In the data rows, 128 means zero.
Here are some points, each followed by its number:
[108, 142, 154, 137, 95, 128, 94, 110, 153, 94, 90, 149, 173, 144, 178, 145, 148, 103, 82, 170, 118, 111, 160, 132, 94, 103, 123, 79, 104, 86, 143, 115] 0
[89, 87, 114, 170, 168, 70, 95, 92, 135, 151, 74, 138, 127, 79, 110, 149, 166, 52, 94, 154, 90, 160, 125, 120, 66, 94, 144, 130, 104, 105, 101, 86] 1
[84, 125, 144, 111, 0, 130, 49, 64, 119, 115, 62, 78, 145, 120, 127, 67, 167, 133, 111, 162, 151, 104, 120, 150, 149, 47, 149, 127, 90, 152, 49, 135] 2
[134, 150, 140, 115, 121, 123, 125, 137, 118, 166, 197, 136, 114, 107, 122, 111, 96, 133, 126, 119, 99, 174, 147, 112, 135, 142, 143, 144, 122, 112, 128, 156] 3
[124, 125, 122, 127, 128, 148, 177, 190, 124, 159, 97, 72, 84, 152, 139, 117, 134, 177, 148, 176, 162, 86, 123, 124, 82, 147, 126, 114, 89, 87, 179, 101] 4
[103, 113, 98, 150, 141, 160, 95, 128, 139, 67, 90, 151, 172, 158, 167, 205, 126, 118, 153, 70, 170, 52, 190, 114, 151, 125, 161, 132, 105, 153, 140, 64] 5
[133, 118, 98, 132, 141, 96, 72, 74, 88, 136, 124, 151, 149, 87, 66, 151, 138, 95, 145, 139, 89, 147, 158, 104, 111, 130, 181, 117, 100, 119, 108, 97] 6
[138, 154, 134, 111, 117, 129, 132, 146, 117, 173, 216, 138, 106, 98, 120, 112, 89, 135, 130, 125, 92, 187, 145, 108, 129, 140, 141, 146, 118, 114, 138, 161] 7
[123, 134, 156, 100, 61, 155, 155, 146, 189, 113, 181, 195, 92, 107, 202, 123, 165, 122, 155, 70, 75, 147, 183, 100, 80, 93, 100, 97, 122, 122, 122, 131] 8
[107, 154, 162, 143, 101, 121, 98, 117, 157, 78, 87, 160, 177, 140, 209, 154, 146, 106, 65, 182, 107, 113, 172, 127, 81, 94, 119, 63, 98, 72, 150, 112] 9
[110, 98, 52, 123, 191, 174, 157, 155, 141, 167, 157, 132, 83, 56, 129, 166, 173, 127, 130, 188, 110, 195, 76, 110, 24, 26, 128, 183, 87, 123, 147, 110] 10
[139, 119, 132, 116, 157, 94, 128, 120, 99, 122, 102, 113, 129, 133, 109, 122, 142, 143, 144, 137, 132, 138, 126, 122, 136, 157, 124, 123, 149, 139, 115, 128] 11
[148, 86, 150, 117, 134, 137, 163, 139, 130, 132, 140, 127, 92, 133, 129, 111, 147, 148, 131, 149, 114, 143, 94, 148, 109, 132, 69, 107, 94, 132, 105, 125] 12
[29, 80, 126, 200, 190, 78, 139, 134, 85, 94, 93, 33, 215, 0, 78, 111, 23, 64, 118, 106, 97, 141, 111, 119, 172, 123, 183, 159, 139, 232, 95, 138] 13
[95, 97, 78, 154, 139, 182, 70, 130, 140, 29, 71, 167, 198, 184, 184, 253, 128, 116, 172, 44, 197, 7, 222, 116, 164, 125, 182, 131, 92, 170, 151, 26] 14
[93, 99, 84, 163, 138, 181, 83, 122, 150, 32, 67, 172, 198, 168, 186, 242, 133, 112, 167, 42, 193, 15, 219, 105, 155, 125, 170, 129, 96, 173, 147, 34] 15
[82, 89, 155, 110, 203, 156, 181, 251, 154, 120, 33, 44, 96, 243, 105, 144, 90, 193, 173, 103, 120, 27, 47, 248, 111, 196, 131, 98, 129, 136, 147, 97] 16
[122, 149, 64, 100, 99, 163, 92, 128, 58, 152, 122, 99, 101, 160, 64, 112, 116, 176, 184, 146, 134, 67, 136, 132, 148, 140, 188, 114, 81, 96, 122, 105] 17
[128, 123, 87, 157, 186, 152, 205, 102, 101, 144, 13, 72, 184, 80, 72, 97, 157, 105, 106, 182, 125, 149, 107, 94, 110, 169, 91, 120, 147, 165, 126, 118] 18
[144, 132, 100, 117, 133, 99, 56, 137, 115, 228, 140, 91, 75, 117, 30, 76, 155, 130, 156, 89, 158, 132, 89, 181, 129, 122, 150, 189, 116, 109, 110, 145] 19
[129, 161, 56, 92, 89, 163, 76, 113, 39, 165, 130, 97, 100, 169, 46, 107, 113, 177, 190, 153, 123, 65, 141, 132, 155, 142, 207, 110, 73, 82, 121, 105] 20
[110, 92, 152, 240, 174, 138, 152, 76, 218, 132, 99, 65, 75, 129, 127, 72, 196, 130, 137, 53, 104, 102, 196, 163, 83, 109, 109, 92, 109, 114, 77, 135] 21
[122, 151, 38, 90, 94, 175, 74, 124, 24, 160, 123, 75, 89, 183, 35, 108, 111, 201, 203, 150, 130, 45, 126, 147, 166, 139, 221, 115, 66, 84, 117, 104] 22
[176, 119, 176, 50, 129, 97, 84, 148, 111, 123, 207, 156, 120, 178, 147, 146, 104, 157, 76, 142, 128, 165, 39, 224, 172, 94, 107, 187, 196, 150, 132, 187] 23
[119, 79, 110, 162, 171, 127, 170, 134, 159, 116, 131, 101, 111, 143, 70, 124, 108, 108, 136, 115, 110, 160, 77, 172, 130, 155, 103, 142, 171, 191, 115, 159] 24
[113, 46, 162, 225, 255, 106, 174, 180, 218, 131, 197, 93, 137, 103, 116, 167, 85, 79, 43, 160, 153, 232, 11, 233, 83, 74, 91, 229, 197, 171, 159, 192] 25
[92, 118, 107, 104, 106, 109, 119, 154, 112, 113, 122, 95, 156, 98, 110, 135, 107, 99, 119, 143, 153, 155, 80, 130, 121, 119, 113, 141, 147, 178, 170, 146] 26
[119, 144, 154, 137, 109, 127, 106, 123, 147, 101, 98, 139, 159, 137, 181, 142, 146, 115, 83, 175, 120, 119, 149, 130, 92, 102, 117, 86, 108, 89, 146, 120] 27
[105, 161, 166, 146, 92, 124, 97, 114, 151, 72, 66, 148, 188, 145, 214, 151, 153, 106, 63, 194, 105, 101, 184, 122, 79, 97, 122, 49, 99, 68, 152, 111] 28
[166, 72, 144, 157, 133, 153, 125, 116, 248, 97, 106, 198, 122, 143, 162, 149, 177, 81, 102, 107, 222, 135, 116, 133, 79, 115, 39, 165, 151, 165, 162, 118] 29
[128, 114, 139, 151, 150, 73, 115, 120, 126, 161, 165, 107, 117, 119, 87, 124, 106, 102, 121, 112, 148, 159, 106, 141, 141, 138, 147, 162, 133, 128, 149, 139] 30
Which three points above are nearest to each new point by angle? Their numbers follow each, smallest number first.
[124, 136, 175, 93, 44, 154, 157, 136, 213, 102, 189, 229, 101, 119, 232, 141, 171, 109, 157, 43, 49, 139, 203, 106, 82, 70, 106, 89, 128, 119, 116, 123] 0 8 9
[84, 128, 137, 120, 19, 126, 63, 69, 117, 115, 62, 74, 147, 110, 129, 71, 166, 133, 108, 161, 146, 107, 124, 142, 141, 51, 144, 123, 92, 146, 54, 132] 0 2 28
[106, 143, 125, 120, 177, 96, 139, 114, 89, 106, 91, 147, 164, 170, 144, 163, 119, 148, 131, 150, 108, 116, 111, 145, 168, 124, 162, 109, 171, 148, 108, 118] 11 14 16
[98, 141, 165, 89, 33, 160, 159, 149, 210, 96, 196, 231, 86, 111, 242, 135, 178, 116, 178, 32, 40, 136, 219, 100, 71, 67, 108, 73, 122, 125, 115, 123] 0 8 9
[121, 130, 119, 127, 129, 152, 181, 199, 125, 157, 98, 70, 81, 152, 148, 117, 133, 183, 150, 175, 166, 80, 125, 118, 80, 145, 126, 119, 80, 83, 184, 96] 4 16 17
[125, 129, 146, 112, 94, 137, 141, 133, 164, 115, 158, 173, 114, 120, 170, 133, 146, 119, 142, 91, 92, 139, 161, 114, 106, 110, 114, 111, 131, 128, 124, 125] 8 9 29
[202, 105, 142, 131, 247, 102, 151, 148, 103, 107, 128, 150, 126, 123, 99, 157, 122, 167, 112, 168, 82, 146, 97, 142, 96, 170, 100, 112, 171, 121, 117, 126] 11 12 24
[133, 102, 140, 166, 166, 42, 109, 115, 120, 184, 191, 88, 108, 108, 53, 120, 90, 86, 117, 107, 159, 179, 86, 150, 146, 144, 163, 186, 133, 123, 161, 147] 19 25 30
[155, 183, 50, 211, 105, 182, 0, 92, 216, 255, 96, 48, 142, 111, 0, 140, 120, 0, 115, 0, 239, 45, 82, 198, 113, 152, 228, 224, 10, 16, 185, 77] 19 20 30
[43, 100, 124, 182, 182, 89, 145, 135, 81, 98, 102, 47, 196, 8, 100, 110, 37, 88, 125, 99, 103, 137, 116, 112, 179, 117, 173, 162, 148, 218, 88, 143] 13 18 26
[111, 115, 128, 104, 80, 153, 164, 127, 147, 116, 108, 143, 139, 117, 94, 89, 126, 121, 175, 121, 95, 133, 111, 135, 137, 159, 117, 86, 163, 182, 109, 146] 8 18 24
[148, 126, 149, 98, 131, 111, 111, 133, 119, 128, 156, 140, 124, 144, 136, 133, 120, 138, 108, 137, 128, 146, 97, 159, 143, 115, 120, 150, 153, 133, 128, 151] 23 25 30
[255, 164, 149, 62, 170, 138, 130, 128, 125, 182, 141, 152, 124, 151, 141, 112, 161, 213, 130, 103, 153, 114, 108, 138, 178, 144, 89, 211, 176, 112, 134, 146] 11 19 23
[105, 126, 141, 121, 63, 122, 91, 96, 124, 122, 92, 100, 135, 121, 126, 92, 150, 131, 122, 144, 136, 121, 124, 135, 137, 93, 134, 125, 113, 139, 91, 134] 0 2 28
